In the data rows, the value 128 means zero.
The table:
[169, 156, 176, 30, 173, 61, 95, 188]
[83, 194, 122, 176, 125, 141, 124, 118]
[87, 170, 197, 157, 98, 129, 73, 145]
[88, 196, 128, 177, 123, 141, 125, 118]
[128, 38, 116, 111, 194, 161, 174, 128]
[216, 117, 78, 104, 118, 125, 79, 40]
[86, 171, 208, 156, 97, 127, 76, 141]
[132, 34, 117, 118, 197, 165, 169, 125]
[209, 116, 77, 100, 109, 127, 72, 49]
[130, 34, 118, 112, 187, 164, 172, 129]
[88, 191, 129, 177, 126, 147, 123, 119]
[157, 101, 81, 102, 39, 83, 184, 168]
[125, 37, 113, 115, 190, 162, 171, 132]
[88, 188, 127, 173, 129, 144, 128, 118]
[129, 13, 191, 102, 172, 150, 113, 145]
[87, 199, 124, 166, 127, 146, 119, 111]
[84, 174, 207, 160, 105, 130, 78, 142]
[158, 82, 153, 89, 18, 71, 133, 191]
[166, 97, 77, 103, 38, 80, 184, 167]
[164, 103, 74, 97, 47, 85, 188, 167]
[82, 193, 129, 175, 127, 141, 123, 115]
[80, 196, 125, 179, 129, 148, 123, 123]
[155, 82, 143, 89, 20, 70, 133, 187]
[135, 34, 120, 115, 195, 155, 177, 131]
[128, 12, 193, 99, 170, 146, 127, 153]
[158, 104, 76, 108, 36, 96, 184, 166]
[165, 184, 105, 45, 206, 80, 141, 158]
[160, 86, 152, 84, 20, 79, 129, 192]
[208, 114, 74, 100, 119, 123, 73, 44]
[167, 106, 79, 106, 39, 83, 185, 170]
[125, 23, 123, 110, 185, 161, 167, 127]
[119, 17, 190, 106, 167, 139, 123, 150]
[170, 181, 100, 50, 203, 82, 137, 160]
[160, 105, 66, 109, 42, 85, 188, 168]
[82, 194, 128, 172, 127, 144, 130, 111]
[87, 192, 128, 174, 125, 145, 126, 116]
[87, 198, 128, 181, 125, 148, 121, 115]
[94, 186, 131, 166, 119, 145, 126, 115]
[207, 111, 80, 108, 116, 121, 79, 38]
[78, 191, 130, 174, 130, 136, 118, 114]
[85, 196, 125, 171, 130, 140, 132, 114]
[212, 110, 73, 102, 122, 127, 77, 45]
[92, 197, 126, 177, 120, 145, 117, 110]
[180, 181, 100, 47, 202, 74, 142, 163]
[88, 193, 130, 177, 127, 144, 134, 124]
[91, 194, 126, 180, 128, 148, 115, 115]
[84, 191, 130, 173, 125, 148, 129, 115]
[83, 171, 199, 156, 106, 126, 80, 141]
[128, 37, 117, 116, 186, 163, 168, 138]
[93, 173, 202, 158, 105, 128, 77, 148]
[125, 27, 120, 117, 196, 153, 170, 124]
[124, 10, 184, 105, 172, 145, 124, 149]
[174, 185, 97, 46, 201, 77, 138, 168]
[213, 83, 159, 88, 87, 116, 28, 69]
[127, 32, 113, 112, 195, 152, 175, 129]
[91, 168, 207, 152, 106, 123, 83, 140]
[87, 197, 132, 180, 124, 146, 125, 114]
[85, 193, 133, 181, 122, 148, 132, 117]
[126, 38, 116, 117, 198, 160, 166, 128]
[210, 117, 79, 102, 116, 131, 79, 45]
[90, 194, 129, 176, 126, 149, 127, 118]
There are 2 hidden groupings, and every row belongs to one group of each. Only the weakest grouping, the one that moves the rows least, is given.
Some rows of the table again, each followed by its group:
[85, 196, 125, 171, 130, 140, 132, 114] a
[160, 86, 152, 84, 20, 79, 129, 192] b
[91, 168, 207, 152, 106, 123, 83, 140] b
[125, 37, 113, 115, 190, 162, 171, 132] a
[166, 97, 77, 103, 38, 80, 184, 167] a
[87, 170, 197, 157, 98, 129, 73, 145] b
[82, 193, 129, 175, 127, 141, 123, 115] a
[82, 194, 128, 172, 127, 144, 130, 111] a
[212, 110, 73, 102, 122, 127, 77, 45] a
[207, 111, 80, 108, 116, 121, 79, 38] a
[84, 191, 130, 173, 125, 148, 129, 115] a
[128, 12, 193, 99, 170, 146, 127, 153] b
[174, 185, 97, 46, 201, 77, 138, 168] a
[87, 192, 128, 174, 125, 145, 126, 116] a
[92, 197, 126, 177, 120, 145, 117, 110] a
[88, 196, 128, 177, 123, 141, 125, 118] a
[87, 197, 132, 180, 124, 146, 125, 114] a
[94, 186, 131, 166, 119, 145, 126, 115] a
[87, 199, 124, 166, 127, 146, 119, 111] a
[127, 32, 113, 112, 195, 152, 175, 129] a
[124, 10, 184, 105, 172, 145, 124, 149] b
[165, 184, 105, 45, 206, 80, 141, 158] a
[88, 193, 130, 177, 127, 144, 134, 124] a
[160, 105, 66, 109, 42, 85, 188, 168] a
[180, 181, 100, 47, 202, 74, 142, 163] a
[132, 34, 117, 118, 197, 165, 169, 125] a
[167, 106, 79, 106, 39, 83, 185, 170] a
[78, 191, 130, 174, 130, 136, 118, 114] a
[91, 194, 126, 180, 128, 148, 115, 115] a
[128, 38, 116, 111, 194, 161, 174, 128] a
[86, 171, 208, 156, 97, 127, 76, 141] b
[88, 188, 127, 173, 129, 144, 128, 118] a
[208, 114, 74, 100, 119, 123, 73, 44] a
[158, 104, 76, 108, 36, 96, 184, 166] a
[88, 191, 129, 177, 126, 147, 123, 119] a
[126, 38, 116, 117, 198, 160, 166, 128] a
[93, 173, 202, 158, 105, 128, 77, 148] b
[125, 27, 120, 117, 196, 153, 170, 124] a
[84, 174, 207, 160, 105, 130, 78, 142] b
[169, 156, 176, 30, 173, 61, 95, 188] b
[216, 117, 78, 104, 118, 125, 79, 40] a
[119, 17, 190, 106, 167, 139, 123, 150] b
[128, 37, 117, 116, 186, 163, 168, 138] a
[130, 34, 118, 112, 187, 164, 172, 129] a
